In the data rows, the value 128 means zero.
Some points:
[138  72 121  77 112 149 131 160 121 145 126 106  75  67 119 106  76 147
 134 152 113  85 133 141  97  84 140 133 103 133  62  96 161 160 161  89
  73  83  99 111  93 130 107]
[172 163 103 154 148 140  97 168 122 140 147 155 139 186 140 156 103  65
 116 104 133 153 163 157 133  89 153  74 126 144 138 106 134 155 119  81
 138 128 133  69 201 125  56]
[164 134 158 146 110 103 107 142 124 124 114  85 170 157  82 205 221 147
 138 159 121  56  88 182 108 135 130  92 124  67  85  93 123 144  74  90
 106 145  99 113 114 126 129]
[ 98 190 106 172  84 134 163 108 175 122 134 193  89 118 142 129 164 175
 147 115 136  91 144 134 127  95 132 136  69 163 118  87  99  83  97 128
  98 129 165 117 183 144  90]
[170 137  96  95 143 105  64 123 106 150 107 134 112 107 141  63  94 170
 184 116 149 138  87 108 121 149  68  81  57 151  82 134 114  90 128  90
 226 160  92 132 179 135 179]
[114 115 128  66 130 168 162  94 128 117  95 126 194 116 111 123 161 207
 120 126 177 138 117 109 123  89 152 138 131  63 157 149 145 146 143  95
 159  88 115 136 144 131  64]
[156 143 147 134 134 122  72  87  79  96 109  94 124  75 124 168 140 112
 130 179 136 148 175  36 118  88 156  90 111 164 118 191 118 111  74 133
 132 133 133 178 162  78 169]
[181  80  86 133 104 127  88  60 164 180 147 165 147 124 158 162 140 169
  93  83  41 128  78 159 164 147  95 115 147 171 122 182 112 144 138 164
 129  56 129  88 125 134 146]
[158 104 120 109 115 105 112 147 142 117 168 133 149  95 135 116 179 100
 136 138 104 145 140  89 158 105  86 175 152 108 145  81  82 123 203 163
 142 129 151  81 112  70 132]
[155 151 169 140 213  82 193  74 115 103 164  86 114 112 129 106 104 100
 201 159 175 134  76 106 126 140 149 111 129 149  57 166 154 122  88 106
 162  96 209  92 140  92 159]
[ 92  78 145  97 133  97 124  93 115 147 126 118  91 112 168 142 100 128
 126  89 134 124 151 154  62 156 181 128 189 121 142  98  94  97  96 136
 156 155  95 127 128  76  84]
[138  72 136 174 144 123 127 134 117 109 103 188  67 134  96 122 144 101
 106 101  58 118  68 168 140 124 102 197 138 135 137 158 158  70 161 197
 186 112  60 119 192 164 155]
[120 132  95 113  94 151 100 119 165 154 166 131 119 113  79 155  99 109
 149 129 186 103 116 156 197 100  80 145 170 113 131 150 160 137  97 140
 140 170 123 194 133  95  92]
[112 155 191  98 136 142  72 171  79 101 179 116 121 106 153  95 155 191
 130 131 134 126 114 169 119 154 130 105 120 157 160 139 173 151 164 169
  96 134 154 132 134 135  81]
[146  96 144 171 132 126 168 144 144 190  92  99 130 117  94 116 160 158
 180 147  79 190 164 154 197 138 164  99 162 159 133 109  98 123 147 140
 127 122 147 137 116 172 139]
[124 113  78 161 182  82 141 117  74 121  99 117 176  69 184 121 119  93
 144 196 148  89 106 157 110  72 123 106 135 168 170 154 107  94 136 107
 120 195 144 136  80 141 133]
[ 78  95  98 157 184 104 121 105 131 155 122 122 112 143 145 168 111 124
  94 135 108 176 101  60 123 140  49 104 148 128 119  97 138 139 155 134
 115 134 159 191 149 149  67]
[ 56 115  93 141 137 153 114 117 131 110 160  68 109 165 157 155 149 125
 168 124 101 135 107 152 149 135 125 178  39 135 156 142 123 175 126 110
 138 136  92 153 128 121 140]
[ 91 138 119 193 143 198  82 111 152  87 161 134 137 135  95  61 120 126
 146 117  91 122 178 151  95 156 129 121 162  69 130 176 124 113 147 126
 136 164 171 124  93 153 105]
[125 121 175 134 149 178 135 133 118 132 160 196 175 145 154 102 123 117
 120 151 108  91 152 128 159 140 152 124 132 129 115  67 150 124 122  86
 169  83 127 212 135 104 131]
[142 150  99 123 142 196 155 175 125 185 131 104  68 187 112 117 120 173
  82 125 174  96 104 134 113 132 120 113 151 142 173 170 112 112 117 145
 117  90 144 118 120  90 148]
[ 95 118 180 111 103 121  85 143 182  93  75 174 106 156 123 143  98 119
 129 208 134 108 109 139 121 133 117 131 127  94 116 127  71 191 124 152
 150 108 164 122 122 126 166]
[177 112 166 124 133 147 170  98 129  83 171  99  44 120 179 130 143 114
 105 137 173  85 187 115 118 119  81  87 138 122 165 151  69 166 171  95
 132 170 107 162 128 180 156]
[ 68 171 129  93 178 116  93 148 181 145 131 122 184 112 147 143 126 125
  79 140 161 153 126 147 151 125 141 157 195 148 113 122  86  88 126 116
 124  74  42 105 155 164 141]
[111 130 140  72 154 136 117 126  80 156 135 161 122 137  96 120 129 102
 121  56 151 102  88  86 138 103 176 123  81  77 116 135  97 152  73 167
  96 173 147 142  91 182 126]
[147 156 116 101  85 140 157 177 122  85  83  61 168 158 172 129  89  98
 127 145 112  59 107  84 161 170 146 146 121 130  92 149 108 106 141 203
 121 141 120 131 152 136  75]
[148 151  90 146  93 125 170 176  80 112 129 165 119  80 147 120 161 145
  89 119 110 144 100 130 112 174 139 175 169 113  58 149  94 208  95  64
 133 187 139 158 118 128 130]
[115  88 148 115  81 130 130 149  97 124 137 145 118 153 121  85 150 109
 117 170 130 166 134  79 175 124  83 155 113 135 168 140 138 117  40  97
 123 105 111  58  80 121  55]
[112  86 125 160  95 126 141 179 208 115 153  95 165 123  85  97 155 123
  95  99 124 131  89  73  79 119 189  86 132 187 131 108 153 122 118 118
 153 148  97 157 101 126 124]
[135 152 139 115  89 189 138  56  83 128 128 143 121 165 103 129 145 118
 130 201 157 154 107 120 101 156 128 114 156 164 103 107 166 126 155 129
  90 181  95 138 129 124 150]
[136 148 156 137  87 108  91 162 179 148  98 130  95 139 188 135 128 159
 195 115 138 158 141  90 109  87 145 166 146 109 161 156 199 137 148 117
 126 125 146 132 113 160 125]
[ 65 148 197 140 114 154 177 147 110 162 126 115 162 119 142 156  84 122
 134  83  79 135 105 114 128  75  88  95 107 123 135 139 115 110 154  93
 106 146 149  98 144  76 171]
[179 106 137 201 143 152  63  94 140 134 111 134 125 139 120 124 144 120
  79  63 172 177 140 124 155  89 171 153  95  96  97  86 129  96 169 160
  99 127 122 103 102 114 138]
[107  92 104 126  95 130 150 171 140 104 108 116 134 142 163  73 135 126
 157 124 177 175 132 179 115 123 110  96 138  76 125 124 138 111  92 154
  61 106 133 146 169 137 165]
[141 158 111 131 154  71 163 120 149 160  99 152 116 169 130  63 116 133
 150 126  89 102 149 104 130 141 162 113 134  83 160 146 145 191 144 143
  74 148  79 153 140  44 131]
[134 182 132 155  94 113 152  96 121  54 104 128 144 141  78 155  80 118
 171  66 142 149 119 139 126 139 101 144 159 193 169  73  86 138 160 140
  93  61 129 142  68 135 125]
[ 98 157 134  82  95  77 156 107 117 127 114 113 126 187 103 102 152 109
  85 124  89 148 195 180 121  87 137 124 104 153  57 157 140 120 160 131
 167 132 150 134  83 126 120]
[139 134 142 151 128 162 159 127 135 147 120  84 189 119 115 111 100 149
 108 124 133 145 194 152  80 126  69 174 111 114 140  78 158 178  57 190
 174 144 133 108 128 117 151]
[ 92 100  82 120 155 102 142 168 105 111 147 200 159 116  90 214 131 158
 140  88 154  85 214  76 145 189 127 128 156 131 111 139 167 107 150 148
 129 104 116  55 116 178 183]
[145 136  83  95 170  72 122 117 125  76 169 120 108 133 125 167  72 161
  62 123  82 147 123 138 183 125 172 158 144 117 174  84 181 101 128 124
 104 129 128  97 129 162 169]
[143 149 116  81 151 171 157 116 195 143  64 160 125  78 140 169 171  41
 112 118 116 142 134 181 130 213 156 117  91 127 159 110 162 125 132 121
 130 126 149 117  87 117 133]
[158 148 142 134 108  52 113 114  72 184 162  89 128 105  93 124  84  91
 147 170 146 126 120 122  59 193 119 167  64 112 176 152  96  74 146  84
 128 100 180 161 157 159 138]
There is one direction along which these points spread out most. Take the direction at right angles to it along which they spread out most. Go by this last direction. How many in every 100 of the points above lie lower along it than each point below? Round to a whole number. More than half of the points above lie lower than the first one.
[170 137  96  95 143 105  64 123 106 150 107 134 112 107 141  63  94 170
 184 116 149 138  87 108 121 149  68  81  57 151  82 134 114  90 128  90
 226 160  92 132 179 135 179] 0
[135 152 139 115  89 189 138  56  83 128 128 143 121 165 103 129 145 118
 130 201 157 154 107 120 101 156 128 114 156 164 103 107 166 126 155 129
  90 181  95 138 129 124 150] 57
[158 148 142 134 108  52 113 114  72 184 162  89 128 105  93 124  84  91
 147 170 146 126 120 122  59 193 119 167  64 112 176 152  96  74 146  84
 128 100 180 161 157 159 138] 7
[134 182 132 155  94 113 152  96 121  54 104 128 144 141  78 155  80 118
 171  66 142 149 119 139 126 139 101 144 159 193 169  73  86 138 160 140
  93  61 129 142  68 135 125] 29
[177 112 166 124 133 147 170  98 129  83 171  99  44 120 179 130 143 114
 105 137 173  85 187 115 118 119  81  87 138 122 165 151  69 166 171  95
 132 170 107 162 128 180 156] 38
[ 91 138 119 193 143 198  82 111 152  87 161 134 137 135  95  61 120 126
 146 117  91 122 178 151  95 156 129 121 162  69 130 176 124 113 147 126
 136 164 171 124  93 153 105] 79
[124 113  78 161 182  82 141 117  74 121  99 117 176  69 184 121 119  93
 144 196 148  89 106 157 110  72 123 106 135 168 170 154 107  94 136 107
 120 195 144 136  80 141 133] 19
[136 148 156 137  87 108  91 162 179 148  98 130  95 139 188 135 128 159
 195 115 138 158 141  90 109  87 145 166 146 109 161 156 199 137 148 117
 126 125 146 132 113 160 125] 52
[164 134 158 146 110 103 107 142 124 124 114  85 170 157  82 205 221 147
 138 159 121  56  88 182 108 135 130  92 124  67  85  93 123 144  74  90
 106 145  99 113 114 126 129] 95
